In the data rows, the value 128 means zero.
Here are some numbered points:
[140  52 100 131 116 112 135 144 153 103 175 130 175  83 148 129 110  91
 105 123  79 119 154 102  78 203 100 145 136 119 151  84 119 149  32 184
 137 169  98 150 120 170 183 145 146 135 125 106 135 112 149 192] 0
[180 127 180 182 184  95 151 128  83 169 123  83 113  94 116 168 196 105
 177 121 129 131 144 133 164  95 190 165 108 129 154 158  93 105 118 169
  59 127 218 170  88 167 127 142 139 140 116 169 150  95   2 188] 1
[ 99 129 160 152 164  91 177 210  93 154  78  99 112 143 118  18 178 245
 110 216 150  85  36 164  88 120 155  43 148 111  98 162 188 142 157 167
 150  32  39 129 116 157  98 149  97 199 219 101 141 116 104 145] 2
[172 175 179 200 184  53 120 101 152 112 131 113 153  58 236 124 173 188
 133  35 171 111 121 129  22 114 147 154 123 245 157 143 141 107 100 119
 122 119 117 156  99  69 199  98 173 247  66  63 164 154  91 255] 3
[109 159 106 255 123 138 159 130  92 160 170  76 124  67 118 120 150 140
 148  98 128 155 177 142  97 166 147 124 106 101  92  63 146 157 121 120
  83 155  77 134 197  94  58 215 106   1  98 128 109  66 190  71] 4
[120 147 118 114 126 125  92 106 145 140 113 147 142 144 153 121 153 116
  89 118 116 104 107 122 125  85 100 119 143 131 120  99 117 108 134 162
 104 145 126 105  74 132 160 109 124 158 112 110 136 140 107 142] 5
[128 156 112  96 160 120  50  94 150 155  97 139 111 177 106 133 111 135
  85 108 134 121 142 129 132  98  94  97 142 154 126  75 120 112 147 152
 130 153 127 104  73 111 136 108 105 135 104 134 157 127 111 135] 6
[130 159 103  61  71 130  82  82 155 157 132 170 116 196 109 125 150  88
 104 124 127  74  94 131 101  77  86 135 173 105 144  85 113 111 182 148
 101 156 121 112 104 161 174  91 125 183 179  84 144 153 103 172] 7
[127 135 131 120 134 114 122 144 148 117 142 138 136 124 125 114 142 134
 169 136 101 132 113 131 108 173 133 111 116 155 117 128 136 113 117 129
 156 135 109 124 110 122 137 103 135 126 111 123  80 121 146 120] 8
[130 150 150 163 159 134 150 171 114 159 134 118 133 117 152 107 140 157
 123 129 109 122  98 130 133 153 152 100 125 134 123 170 122 122 109 137
 156  81 111 121 128 129 107  97 130 141 124 128 136 116 114 149] 9
[175 120 235  95 118 118 116  92  85 187 158  73 144 136 180 167 176  75
 135 150 120 167 189  79 134 204 113 197 141 179 203  74 142 102 166  75
  67  77  92 158 130  74 169  55 173 191 191 157 126  85 121 114] 10
[114 142 132 138 148 128 130 153 138 138 142 143 143 103 163 111 133 134
 150 130 117 123 132 114 135 137 137 135 109 140  98 145 117 111  86 117
 145 123 117 127  98  95 127 124 140 135 102 128 100 133 125 102] 11
[ 89 140 167 179 159 166 158 186 125 157 124 156 111  96 188 114 127 127
 120 161  96 159 154 133 128 156 130 122 113 153  66 126 122 103  79 102
 182 123 107 117 115  91  66 144 160  87  64 146 123 153 175 128] 12
[130 149 129 135  98 192 139 156 176  87 189 190 143 125 187 140 176 178
 129 127 113 123 121 111 138 101  94  97 123 150 143 147 155 188  61 145
  84  94 151 109  64 118 125 159  97 149  87 183 134 187 224  96] 13
[128 130 123 132 139 116 122 139 143 123 147 146 134 116 143 116 132 127
 144 125 115 125 124 122 125 131 125 124 116 154 112 133 124 122 108 127
 136 133 121 128 102 109 131 117 137 138 105 124 112 135 134 113] 14
[107 137  91 122 149  86 139 129  76  65 123 205 183 147 168  69 184 127
 149  98  99 104 135 126 168 164 105 191 119 149 109 153 106 123  84  93
 115 108  66 193 145  83 172 161 122 107  58 106  96  52 166  49] 15
[115 144 113  90 104 149 141 140 111 120 164 122  93 107 104  93 120 143
 166 112 123 123 128 127 112 134 147 127 122 113  83 133 115 154 111  89
 159 113 107 137 137  61 105 144 104 151 182 124  94 120 119  70] 16
[109 186 180 173 144  89  99 101 153  73  90 132 166 137 162  66  86 157
 152 144 101 135 107  98  71  94 136  66 119 107 142 134 158  82  68 127
  70  87 137  66  66 106  86 109  98 166 147 179  85 140  82 117] 17
[235 130  50 208 125 193 152 111  11  86 139 156 120 146 102 119  95  48
  74 179 138 103 125 109  89 124 116 155 111 140 175  83 126 138  86 108
 109 120 187 191 159 203 136 255  73  59 215 140 189 136 108 117] 18
[212 106  58 184 114 180 152 113  20  82 126 148 121 147 104 134  80  65
  58 181 138 119 129 118 102 109 117 155 137 127 166  74 122 156  90 116
 114 119 185 172 172 197 136 234  90  86 212 129 192 137 123 115] 19
[144 130 120 141 150 116 119 144 131 130 134 139 124 119 143 126 129 135
 135 130 118 115 127 113 133 122 121 122 118 159 116 141 131 124 103 128
 123 126 128 128  99 111 130 130 133 132  99 125 128 127 129 120] 20
[126 137 112 191 149 125 127 141 111 125 157 123 145  94 150 111 143 120
 145 116 115 116 135 127 129 136 122 119 111 139 106 127 117 133 102 130
 118 133 122 123 112 102 115 164 121  84 105 133 123 120 145  91] 21
[151  57 185 161 152  33 162  63 112 108  84  84 144  93 179 190  82  98
 138 179 133  78 114 146 163 164 176 115 109  84 163 206 186 112 204 178
 110 181 140 109 141 101 148 102 174  24 143 128 138 109 107 145] 22
[200 145  70 200 133 172 140 124  53  95 136 151 118 132 125 123 113  71
 103 163 132 105 122 110 105 134 116 150 103 147 156 105 124 121  96 117
 115 124 161 177 142 166 136 234  89  77 168 133 163 130 103 110] 23
[152  82 160 131 122 148 126 103  72 121 135 175 126 180 112  78 156 129
 168  73  84 129 107 141 143 122  96  86 131  94  84 119 111 177 123  87
  92 150  58 151 185 147  88 139 124 114 160 162 157 124 178 119] 24
[175  95 180 180 133 133 154 100  73 134 104  82  98 133  83 152 117 105
 102 162 155 129 110 135 158 133 187 110 141 114 165 235 119 107 157 141
  72 111 174 133 169 124 117 106 127  82 145 171 186  95  84 169] 25
[121 159 120 120 147 126 181 168 132 151 146 103 140  61 150 126 167 140
 146 139 113 131 120 118 125 104  81 154 121 176  35 160 123 124  71 108
 128 157 112 131  96 109 144  88 154 141  87  77 145 132 168  89] 26
[102 163 128 109 114 142 124 167 151 138 156 109  98  95 137 132 128 158
 155 134 152 126 126 111 130 142 150 145 134 126  85 159 110 129  99 107
 152 113 137 140 134  69 149 121 144 157 149 143 102 126 106  91] 27
[ 87 124 114  97 131 122  85 103 200 105  72 181 116  80 141 102 159 138
 152  67  88 158 156 109 125 147  89 103  97 102 165 125 169 113  99 100
 144 125 117  82  92 140  78 147 105 104 133  88 117 123  82 144] 28
[ 88  57 124  97  79 163 135  81 141 131  64 128 167 146 107 165 106 105
  69 150 169 146 102 136 126  45 155 171 192  65 165 118  86 157 161 145
  77 102 149 120 176 189 141  66 141 205 168 110 158 138 171 164] 29
[120 125 128  97 133 109 129 139 182  92 117 151 124  83 151 123 138 143
 122  95  70 135 131 114 112 131 137 131  99 132 145 131 162 101 107 116
 151 132 126 116 120 143  96 139 139 121 101  97  90 163 112 128] 30
[145 168 182 181 192 122 161 203  93 199 128  99 141 107 191  91 153 186
 105 126  63  94  57 175 118 161 170  58 117 114 117 157 134 125 109 158
 179  16  88 111 141 165  68  52 123 201 140  83 147  88 110 187] 31
[155 115 129  77 138 119 138 141 177 108 157  92 129 200 172 150 135 146
 161  85 132  76 139 155 169 171 139 157 137 155 169  65 183 144 112  92
 177 159 129 106 130 121 115 108 135 118  53  87 127 181 134 121] 32
[125 133 126 149 150 111 126 144 147 122 140 145 144 103 158 116 136 133
 139 130 114 125 127 121 131 127 119 125 110 150 115 139 125 123  99 139
 137 135 124 124  97 102 135 127 136 134  95 124 112 138 128 112] 33
[ 80 131 127 103 151 118 157 119 103  75 168 140 115 116 107  74  96 146
 144  98 106 129 144 148  86 116 131 123  90 163  90 120 162 158  95 105
 155 125  83  80  89  78  93 193  52 118 117 103  44 122 148  54] 34
[121  15 117 106  93 182 152  74  85 142  37 104 176 165  71 182  52  94
  37 148 192 195 149 148 138  40 141 185 184  68 172 129  73 173 179 136
  92  95 163 126 226 207 112  96 118 189 200 147 212 138 179 200] 35
New points follow, each followed by the numbers of its three nearest points above, looking only along the 4 directions in which the numbered points spread most, nearest first.
[ 89 136 125  85 102 129  87 107 219 128  29 149  92 128 134 133 127 138
 103 108 135 165 200 140 139 117  44  88  97  77 152  73 171  84 181 134
 163 116 121  82  94 160 119 166  73 140 105 109 146 154 116 175] 6 5 7
[211 126  57  69 132 120  85 158  91 158 127 150  48 167  78 176  73 126
 124 129 135  67 131 101 134  94 107 118 156 202 134  97 169 125 124  90
 105 116 138 109  86 128 136 131 121 161  92  91 160  77 133  96] 0 6 5
[ 12 168 106 144 202 172 138 175 103 127  51 160  82 134 158 170  62 132
  32 255 231 255  94 193  57  78 167 213 206 146 105 141  98 251 176 147
 128 115 156 179 233 147 105 135 127 113  36 132 159 138 156 154] 24 6 5
[171 115 219 195 198  65 178 106  87 181 105  74 112  72  97 182 214  81
 193 128 149 136 177 171 182  73 220 176 125 110 169 151  75 110 137 165
  60 127 246 164 110 168 125 134 173 142 104 194 139  94   0 205] 1 22 25
[155 173  97  60  97 102 167 134 174 104 186 128 131 169  81 108 185 110
 120 100 148 139 140 162 172 126  97  84 111 208 140  46 148  95 193 137
 169 177 158 140 140 143 114  93 131  89  62 121 103 103 141 140] 32 0 28
[103 164 128 124 123 139 126 174 134 148 165  96 111 113 144 152 118 164
 154 121 145 118 137  94 143 155 136 148 135 128  81 164 117 122 108 113
 148 119 144 119 131  80 159 139 148 124 148 154 112 130 108 103] 20 33 27
[ 51  96 118 100  96 218 145 109 179 121  45 105 195 139 117 172 142 125
  22 143 163 162 101 119 141  46 158 176 210  67 139 131  62 151 190 143
 101  48 177 138 162 211 155 119 110 235 132 133 138 143 162 159] 29 7 35
[128 160 106  55  65 179 124 150 168 158 167 122  89  98  91  84 128 139
 199 130 151 121 106 111 104 138 167 143 131  82 103 154  87 140 122  91
 179  97 113 178 160  59 124  81 144 215 235 118  89 132  76  87] 17 27 28
[126 130 133 149 116 178 147 146  86 161 151 121 131 141 114 117 121 139
 153 115 138 153 142 114 136 133 135 132 129  94  87 137 114 149 112  80
 121 134 102 138 177 124 100 157 118  93 167 168 141 122 146 112] 24 16 21
[ 97 173 119  62 148 139   0  65 176 167  63 128 116 197 116 112 142 147
  26  77 142 145 134 148 147  71  56  68 142 125 122  34 120  95 180 207
 141 172 117  74  51 109 166 110  81 152  86 140 160 146  79 168] 7 6 5
[185 135 122 155 144 116 113 141  87 134 129 102 132 134 158 152 146 151
 165 115 106 140 112  94 131 128 130 171  94 145 141 163 144 112 109 201
  73 135 150 186  60 166 129 144  96 148 134 120 168 109  93 182] 22 20 10
[130 144 143 136 154 123 124 143 143 133 135 139 139 111 152 115 128 137
 158 136  92 122 107 135 113 161 144 110 105 134 119 144 125 121 105 122
 150 119 116 127 114 118 122  98 135 144 115 120  94 122 129 122] 27 8 11
[ 94 163 131  85 144 130  45  72 214 161  53 147 111 191  80 140  98 129
  72 109 152 157 195 149 144  88  62  90 131 116 143  43 118  98 193 148
 157 143 129  98  83 137 111 125  65 141 105 143 186 145 117 160] 7 6 5
[136 146 112  96 125 119 100 118 159 130 140 155 110 158 104 129 129 117
 126 114 128 119 141 132 126 126  99 122 128 159 128  93 131 115 146 129
 147 147 125 116 103 130 130 113 120 138 109 113 138 133 133 134] 6 5 28
[131 131 126 148 144 115 130 138 136 122 138 140 139 106 158 118 136 129
 130 132 108 123 132 114 123 135 122 128 112 152 121 138 126 125  92 133
 130 131 127 130 101 115 135 129 137 136 107 126 119 137 127 117] 20 33 14
[133 122  95 254 164 132 137 128  19 122 201 116 160  94 123  68 151  92
 148  95  97  95 143 138 133 133 135  96 128 126  88 103 106 173 113 112
  99 130 129 112 120 106  66 231  82   2 133 143 148  99 184  33] 4 23 21
[ 44 129 203 170 132   1 203 104 180 191  50 191 150  35 119  74 177 162
 187 161 152 110 178  91 137 134  87 173 137 120 204 108 193 141 217 246
 151 148 176 252  38 173 155 170 255 191  63 107 175 106 189 153] 10 3 20
[160 128 143 121 133 114  92  89 114 125 134 143 104 181  71 139 101 112
 169 117 107 106  93 127  97 171 149  93 137 134 146 149 132 115 148 117
 101 145 144 120 119 144 138  87 135 107 147 136 117 105 130 136] 20 5 0
[150 176  91  50 101 102 158 116 198 120 150 123 142 161  94 107 159 119
 119 103 138 113 130 179 184 108  80  61 104 159 155  48 150 103 202 146
 163 174 164 136 149 132 115 106 129  95  57 115 100 109 135 142] 6 32 5
[137 135 116 158 143 122 127 136 130 112 135 141 134 105 155 118 131 119
 131 137 121 120 129 119 125 129 116 132 105 153 123 138 122 119  96 134
 130 128 127 132 102 116 136 144 130 127 106 124 122 138 125 118] 20 33 14
[165 149  90 172 145 158 141 136  88 110 132 144 127 131 135 131 105 103
 101 165 141 125 124 116 110 122 126 150 118 151 134 128 124 130  95 118
 129 123 164 160 134 145 146 189 113  98 147 142 148 137 110 119] 23 21 24
[138 149  99  74  61 106 152 163 155  47 215 157  88 166  72 106 239 103
 113  86 162 210 167  91 134 176 104 124 125 255 109  29 157  64 177  95
 185 173 118 136  92 150 115  68 110  80  68 126 102 105 173 125] 32 13 28
[121 137  88  93 163  83 104  68 162  23  87 109 195  70 183  68 161 146
 204 141 134 110 137  90 177 157 118  72  81 146  97 148 124 153  53  82
 116 166 109 162 107  50 187 144 154  57 138 107 171  97 132 103] 15 33 26
[121 133 105  99 116 159 157 182 115 161 140  76 176 188 113 167  86 168
 117 110 166 156 155  90 147 134  93 132 163  98 121 167 107 155 180 134
 182 118 149 123 187 149 166 162 148  99 183 177 152 161 100 155] 24 6 5
[138 132 116 102 127 126 105 112 134 134 145 162 121 143 114 110 122 117
 156 119  99 102 113 134 106 128 124 127 123 133 119 122 125 136 127 104
 130 143 108 125 112 117 123 121 130 160 141 107 114 138 133 115] 28 14 30
[147 117 131 161 146 122 137 137 120 128 132 123 133 111 139 129 129 117
 128 138 126 134 139 124 127 130 135 136 118 143 135 146 118 131  92 143
 123 132 141 135 121 126 136 137 133 124 111 143 134 124 105 146] 20 14 33
[ 33 135 101  93 180 114 113 133 167 135 130  90  90 120 196 123 158 145
 146 167 110 100 175 159  94 123  32  94  68 132  98 191 135 154 109 156
  74  93 102 138  83 111 109 162 136 123  37 110  56 133 152 128] 26 8 11
[127 132 118 132 105 188 146 144  74 157 148 111 119 144 101 140 101 138
 139 128 158 152 141 109 134 119 145 150 148  92  94 137 110 155 114  78
 122 122 128 141 186 128 122 166 115 101 201 167 149 127 133 103] 24 23 16
